Each path is a new rotation, seen through one point. The rows after it are directions, each followed by how far the rotation turns it, in degrees a step (0 if it stays put).
Each turn is a multiple of 5 degrees from 10 to 175, or 0.
Each row of a path follows its step; steps can be skipped.
Path 1:
step 0: [ 30   9  -2 -30 -18 -10  30   6 -13  -4 -23   4  27 -19 -14  -2  29   0
   5   0   8  16 -36 -22  -8  16 -14   0  27  -1  -7 -16 -28 -32   0]
step 1: [ 18  18  25 -24 -17  20  25  16   8  -8   2  -4  22 -33 -35 -15   7  16
  22  14  18   7 -31   0  10  30  -7 -13  16 -17  19  12  17 -18   3]
step 2: [ 26  22  16  -1 -26  12  37 -10  22 -13 -10  -8  -9 -21 -16  -6  17 -10
  23 -13 -16 -39  -4 -15  13  10 -13  -7  24 -18  41   7   8  -1  -7]
step 6: [ 49 -16  -7 -14 -11 -14   4   6  -1  12  -3  21 -19 -36 -35   1  33  13
 -16   7 -26  -9 -39  -6   9   6 -12   9   5   6  -3 -12 -22  -1  12]
step 7: [  5  13  26  -9  -1  21  -6  12   4  -9 -11  13  -1 -54 -40  -2  20  14
 -33  14 -27   8 -23 -23  -5   5 -16  -5   2  -8   0  13  16 -20  18]
step 11: [ 18   7  18 -11 -24   8  34  -5   7 -33 -40 -16  22 -19 -18  12   2  -7
  22   0 -12 -19 -20   9  22  12 -19   7  29 -13  25  -8 -14 -19   5]
step 14: [ 30   7   5  27 -51  -2   9  -2  -4 -17 -24   3 -19 -37   8 -11  28   6
  -5  14  -4 -32  -8   6  22 -11 -14   5  19 -20  -3  13  -7 -19  14]
step 15: [ 33   0   4  -4 -31   1   8  24 -15  13 -29  29 -27 -18 -13 -11  33  21
  11   8 -26   4 -42   0  14 -20 -17  -4   6   5  -2  -4   7  12  18]
step 16: [ -8   5   4   0 -14  -1  -3  -7 -12 -12  -5  14  -3 -28 -38 -14  43   3
  -9  -3 -36  15 -43 -30   7  12  -9   3  -3  -1  16 -17  18 -19  20]
step 18: [ 46   6   5 -26 -12  21  30  -2  21  14  -6  17  -8 -34 -36  23  -2  13
   9  18 -19  10  -7 -21  -3 -11 -14 -21  22   1  -5   9  16  -1  11]
Directions:
[ -1  -7  -1   0   6  -2  -6  -7   1  -4   8   1  -6 -10   0  12  -3  -1
  -3  15 -18  13   3  -3 -10   2 -10  -1   0   8  -6  -2  -1   2   3]
35
[ -5  -1   2  -3  -6  -2   1   2  11   2   3   0  -8   0  -1   1 -11   2
  16  -8  -5   1  -3   4  10 -10 -11  -9   6 -11  -6  -6   4  16   0]
110
[ -2 -12   1  -7  -3   0   0  -1   1  -8   2  -7  -8   4   8  -7   3   6
   2  10  -4 -19   2  16  -4   1  -6   8  -9  -2   7   3  -4   3   5]
40
[  3   9  -2  -5  -7  12   5  -2   2   0   3  -5  -8  -1  -4  -8  -1  -3
 -11   2   3  -3  26  -8  -1 -12  -4  -4  -3   1  -8   1   1   2   1]
70
[ 24   1  -4   3   3  -3 -12  -9   8   8   4   2   0 -12   1   0  -4  -4
   5   5   0  -8   7   3   7   6  10   3  -1  -7   1   4   6   5  -4]
90
Path 2:
step 1: [ -6   9  10  14   5 -39  -7 -10 -35  35  -2  -1  16  -3   8  25  23  -7
  19   5   6  -1  33   4  32  11 -17  25  -5 -14  23  15 -29 -10  -9]
step 2: [  8   3 -14   8   6   6  45 -45  12   1 -26 -12  13  -4  -5  22  -1   6
  12  12 -11  -4   3   7 -11  33 -27   3   1   6  -8   9 -37 -37   2]
step 4: [ -6 -22 -16 -18  -1 -16  25   9   5  16  25  24  -3  42  23  43  -9  12
   6  -6  -2  19   6   9  20  18 -32  -6  -9  14 -12  13 -12 -16  16]
step 6: [ -1   3 -15  33  10 -21  30  -5 -22  -5 -13 -10   0  23  25  -1 -42 -34
  16   3 -22  21  -3  11  -4  26 -11 -15 -12   7   9 -13 -31  13  10]
step 7: [ 43 -18  20  10   1 -16   9   4   2 -31  14  -3   3  13  16  -1   8   0
  22   5  10  10  42 -13  -2  48  11 -11  -2  21 -11  31 -13   9   7]
step 8: [-13 -17   6  19  20   3  27  22  -7 -16   4  19  31  28  47  -5  20 -11
 -10  38   8   8   6  23   0   5 -28  14  20   5 -15   5 -10   1  -4]
step 9: [ 22  23  19  20  19   4  20   4 -14  -5  -9  -4 -16  40  -2  50  22   4
   4   0 -11   8  21  35 -23  19   3  14  -3   7   6  -8  11  23 -13]
step 11: [ 23  -8 -29  38   0 -21  11 -19 -10  -9  14  21  16  30  -9  19  24 -15
  16  -3   4 -22   4   2 -12  12   1   7  25 -17  17  45 -17   2 -11]
step 12: [  8 -19   1  36  -3   7  48  -4  17   0  -4  -4  -9  -4  34  13  27 -17
 -33 -17 -25 -26   3  -1   0  12 -14  18   2  33  -1  10   1 -13  -3]
step 15: [-12  -4 -11  28 -40   4   2 -21   2 -21   5  -4   3  -9  16  14  14 -24
  17  12 -34   5   6   8 -45  17 -30 -14  -7 -19 -14  26   1  15   1]
Directions:
[  3  -1  -2   1  16  -1   5   9 -16 -10  -2   6 -12   4   6   2   3  -2
   6   3   6   1 -12  -2  -1   3  12  -5   4   9 -12   2  -3   1  -2]
20
[  3 -11   8  -6   7  -6  -1  -3  -3   0   4   0 -11 -10   9   7   1   0
  -1  -8  -8   7   6  -7  -1   9  -7  -5  -5 -13  -1  -2  12  -9  -9]
130
[  9   5  14   7  -3 -10 -16   6  11   0  -8  -3   0  -5   4   8   3  -6
  -6   0   3 -11   0  -2   6   3   3  -4  11   9  -6  -8   1  -6   3]
160
[  6   1   5  -8 -12 -12   1   7  -5   5   9   9  11   7   1  -7  -2   9
  10  -3   7  -4  -2  -8  15   4   1  -2   0  -4  -6   9   4  -1  -4]
110
[  6   8  -3 -11  -6  -2  -1   9  -9   3   5  -4 -11 -12  -3   4  -3   1
   2  13  -6  -8  -3  -2  -3  -3 -16  -1  -4   4   1   5 -11  -7   7]
25
[-13   5  -2  10  -8  -2 -15   2  -2  -9  11 -10  -5  12  -1  11  -2  -4
   8  -8  -4  -1 -11   0   1  -4   2   2  -8  -6   1   2   0  -6   1]
70
